In the data rows, the value 128 means zero.
Here are some points, each followed by its number:
[ 75  89  87  75 131 106  93 154 148 133 131 124 145 191 134 155 146 148 101 124 167 124 121 157 167 112 179 138 179 151  77  82] 0
[ 70 120 181 126 195 122  94 169 141 132 150 100 124 140 114 120 130 145  87  61 146 110 105 116 146  90 106 115 109  61  81  61] 1
[147 167 142 103 120  91  39 162 156 172 147 166 118 145 158 156 126 209 114 155 233 159 145 102 163  98 163 156 157 119 165 135] 2
[135 159 148  98 113  94  23 122 136 169 143 151 167 159 188 199 181 162 154 138 157 155 131 118 112  93 118 162 137 109 114 120] 3
[156  70 104 124 159 172  77 150 152 188  95 118 163  73  77  86 104 152 112 179  77 112 209 183 143 217 132 148  23 128  99 124] 4
[106 104 153 102 138 133  73 110 124 113  98 130 123 124 128 136 101 140 151 151 131 169 138 105  79  47  73 135 121 126  70  75] 5
[ 79  73 233  47  84  53 162 102 105 128 134 175 116 118  81  39 159  39 165  39 128  73 130  90 127 156 203 123 112 158 186 105] 6
[113 106  99 145 132 126 151 112 110 150 128 181 144  86  23 153 145 127 135  79 152 167 136 217 117 179  98 150 170 127  94  53] 7
[143 145 163 140 130 117  57 106 175 174 174 174 119 126 170 148 117 159  98 104 105 140 124  89 137  84 124 195 152 175 132 133] 8
[129 169 151 111 166 203 128  57 186  79  23  70 100  98 140  99 233 191  82 135 124 145  65 132 138 100 158  53  97 147 161 118] 9
[136 146 172 169 203 188 152  99 163 125 140 177 105 120  73 103 158 142 137 114 125 116 154  93 179 157 105 186  94 124 148  91] 10
[104 203  98  79 169 108  70 111  84  23  57  39 172 157  65  87 170  65 159  86  65  95 137 129 233 181 115 120 175  87  86 123] 11
[119  97 126 115 129 150 163  94 117 101 109 148  94  99 136 135 154 124 102 153 124  94  82 145 111 147 134 112  77  98 106 191] 12
[133 145 199 137 177 148 111 146 166 161 163 144 145 156 132 134 103 151 104 100 143  98  61  84 106  95 117 183 166 133 116 154] 13
[140  87 123 128  99 109 124 131 134 209 169 124 181 166 137 167 152 124 133 111 139 106 172 174 217 191 147 132 188 129  89  90] 14
[163  99  97  84  23  39  87  65  53 123  86  57 111 104 151 158 128  93 162 172 162 139 134 100  82  68 125  68 140 144 131 110] 15
[172 175 111 101 111 143 181 183 158 110 138 123 128 136 100 113 157 146 158 174 111 175 191 115 144 177 170 233 151 217 159 134] 16
[131  98 159 181 217 174 158 115  99 112 132 131  81  91 101  84 147 163 175 161 191  86  75 112  97 124 104 127  87 146 129 167] 17
[159  86  47  57 109  47 209 159  77  47 151 120 109 179 179 183 136  75 181  81  57  23 159 120  90 109  53 145 122 137 191 129] 18
[217 125 188 188 108 146 166  77 102 157  82  61  99  82 165 162 144 115 161 150 177 133 217 154 122 113 131 124 177 186 169 150] 19
[154 166 116 191 141  77 188 153 135 127 195 104 217 124 163 114  94 181 183 130 135 122 106 124  84 105 174 124  91 143 143 152] 20
[148 172 106 203 179 102 137 103 132  61 170  73 188 150 156 111  57 203 209 199 172 181 147 131 121  79 153 111 145  79 209 137] 21
[130 195  77  53 158 127 108 188 181  91 118  53 203 195  75  97 166  61 142 117  61  81 132 104 181 175  90 121 158  99 126 141] 22
[111 143  61  39 112 128 104 135 146  89  70  23 183 128  98 141 217  91 233 154  68  75 146 109 151 183  75 122 167  89  98 153] 23
[127 135 174 209 150 157 145  61 103 154 111  79 102  65 105 123 123 136 166 166 199 157 175 179 183 114  61  39 124  93 124 126] 24
[151 128 111 148 123 166  98  95  70  68  61 155  23  79 120 130 113  95  75 145 103 117 129 161 114 153 111 137  81 148 120 161] 25
[128 126 138 135 170 161 129 111 111  73 155 188 137 145 155 129 155 111 129 167 209 108 118 170 172 186 130 109  73 106  73 165] 26
[ 47  90  79  82  79 159  86  23 199 155  84 105 117  81 145  89 209 217 145 137 112 183 125 156 199 122 154 129 130 130 163  47] 27
[124 141 155 175 162 191 138 121  91 108 101 162  86 138 126 121  99 120 103 159 147 127 119 125 119 140 120 102  82 112 145 183] 28
[191 154 170 157 172 140 175 179 177 130 145  98 101 114 161 151 140 167 153 146 174 115 111  95 101  81 135  99 138 113 138 151] 29
[139 163 129 124 175 136 124 157 162 109 132 110  65 133 150 157 175 186 124 119 145 120  70  61 115  70  94 128 144  90 150  99] 30
[157 188 124 146 151 195 121  81 155  75  47 101 132 115 153 128 203 155 140 169 117 131 151 135 159 154 151 203  39 118 128 106] 31
[152 134 101 113  53 132 150 144 139 199 123 111 151 106 167 154 137  90 144 118 165 166 195 148 158 132 103 113 105 134 142 122] 32
[100  47  93 131 153 209 111 151 183 186  94  82 143  39  95  65 102 133 127  99  53  47 103  23  68 174 110 152  68 105  84 104] 33
[203 191 152 162 209 151 153 143 132 104 145 186 114 134 157 170 167 165 110 113 170  99 113 186 152 144 139 166 131 177 156 174] 34
[109  39  53 117  86 181 145 175 118 126 103 135  95 188 233 181  73  89  73 144  70 154 104 123  61 104 172 153 233 181 195 103] 35
[188 131 119 165 110 141 140 129 129 175 117 112 170 111 162 161 118 105 111 186 115 137 203 195 209 188 209 147 172 199 108 148] 36
[199 112 112 195 140 130 118 166  75  70  73 103 195 175 199 169  87 119 117  98 141 165 139 209  77 129 183 169 195 138 188 127] 37
[161 144 203 130 145 135 139 174 165 167 127 122  87 123 115 111  89 153 130 134 195 163 141 144 113  87 157 145 134 152 146 146] 38
[114 132 100 233 233 156 177 165 133  57 116  47 179 147 203 142 111 233 217 209 155 177 153 146  57  57 140 117  99 104 183  97] 39
[120 123 141 106 142 112  97 128 145 159 153 158 147 186 175 186 116 172 106 108 138 118 122 122 147 111 126 101 102  95 104 112] 40
[111  75 158 139 121  89 155 116 137 177 142  65  68  75  79 119 177 125 179 102 134  65 111  94 134 117  95  65 104  68  82  68] 41
[115 124 145 172 183 169 125 113 138 141 199 209 135 152 132 131 153 132 108 136 154 111 123 181 195 199 161 146 154 125 118 170] 42
[146 161 144 132 139 139 165 191 128 117 119 126 120 143  57 109 124 177 147 175 109 162 177 137  95 162 191 209 145 233 172 114] 43
Which point above is nearest to each new point by angle? Its number follows each.
[137 101  90 118 100  87 141 132 140 135 125 106 174 121 177 159 132 122 120 111 181 153 148 162 145 106 143  86 108  91 125  89] 32
[ 77  65  82 100 124 114 106 120 108 115 124 138  53  89  53 102 119 131 128 170 129  79  81 111  87 158 101  77  79  82  91 144] 12
[153 157 146 144 128 142 120  90  79 124  68 179 155 142  39 165 186  99 123  47 150 152  84 166  73 134  39 158 148 157  87  81] 7
[158  95 136 159 105  86 126  93 127 148 167 127 133 119 186 172 127 109 156 126 130 123 158 124 111 111 100  73  86  75  65  39] 41
[118  91  23 105  82 104 233 124 143 122 175 195 158 105  68 217  81 138 111 152 161 188 145 203 126 209  93  98 100  23 105  23] 7
[233 217 177 121 136 119 100  84 100 118  87 203 156 151  47 175 191 114 122  73 148 145 124 165 109 145  99 191 191 209 152 143] 34
[124 122 120  68  57  68 199 142 147 139 157 199 106 137 144  79 120  47 141  53 132 113 165 126 154 141 169 179 147 174 233 145] 6
[132 132 124 142 114 101  79  75 113 131 102  77 112 111 122 144 141 116 139 147 127 129 166 139 153 120 136  82 143 122 111  65] 15
[117  84  39  23 117 121 105 186 191 152 110 116  90 116  97  90 131 130  23 110  93 101  98 155 162 152 177 103 199 191  79 159] 0
[ 99 133 150 170 186 137 127  73  81  81 114 153 121  94 113 122 143 129 126 129 144  97 100 142 103 136 109 130  95 139 154 195] 17
[169 174 135  81  97  90 132 123 142 111 203 161 186 199  99 126 169  86 199 217 108 141 155 108 157 166 108 126  93 114  68 113] 22
[134 118 140  94 148 110 103 119 169 119 115 114  39  84 172 125 114 199 138 112 166 150 127  79 128  39 102 154 116 131 170 101] 30
[ 61 108 118  91  39  70 183 141 154  97 159  89 103  95 142  61 151 134 195 177 119 217 114 121 133  61 141 142 136 121  57 166] 15
[144 111 133 186 167 233 161 170 209 233 156 139 175 101 141 143 188 170 150 183  94 126 133  70  53 130  77 111  61  73 134  98] 33
[ 23 158  86 167  89 162 217 203  68 132 104 136 177 144 148 147  77 110 157 127  86 195 140 106  81 101  87 118 217 154 130 199] 35
[186 111 134 155 137  99 144 117 101 151 139  68 125 125 138 163 179 143 146 145 136  77 126 128 161 135 138  79 120 108  93 115] 41
[138 127 125 134  91 116 116  98  95 144 108  97 148 132 119 139  86  70  86  97 101 134 174 119 135 139 137  93 132 117 139  57] 15
[132 124 121 147 144 125 133 109  57 100 129 128 138 154 111  82  23  57  77  91 133 143 108 138 124 159 146 141 153 145 135 163] 37
[155 140 105 199 163 132 134 145 172 105 106  87 157  53 124 132  97 156  90  84 120 151  77 167  65  97 142 143  84  57 147  86] 39
[ 90 116 195  89 145 145 154 172 145 145  79 109 146 163 102  68 138  84 118  57 145 114 150 158 108 103 167  75 106 183 124 128] 6
[ 82  77 130 108 152 177 156 199 203 217 188 129  98  77  61  81  84 117  99  95 104 104 116  77 102  86  84  97 146 111 112  87] 33
[122 121 147 111 126 129  90 101 116  82  99 140  89 108 109 116 124 111  93 106 126  87 102 188 155 203 166 116 125 132 111 172] 25
[ 84 117 103  97 132 113 174 233 106 179 152 146 139 162 154 203 110 174 121 122 106  82 144  57 124 138 121  81 159 141 177 177] 18
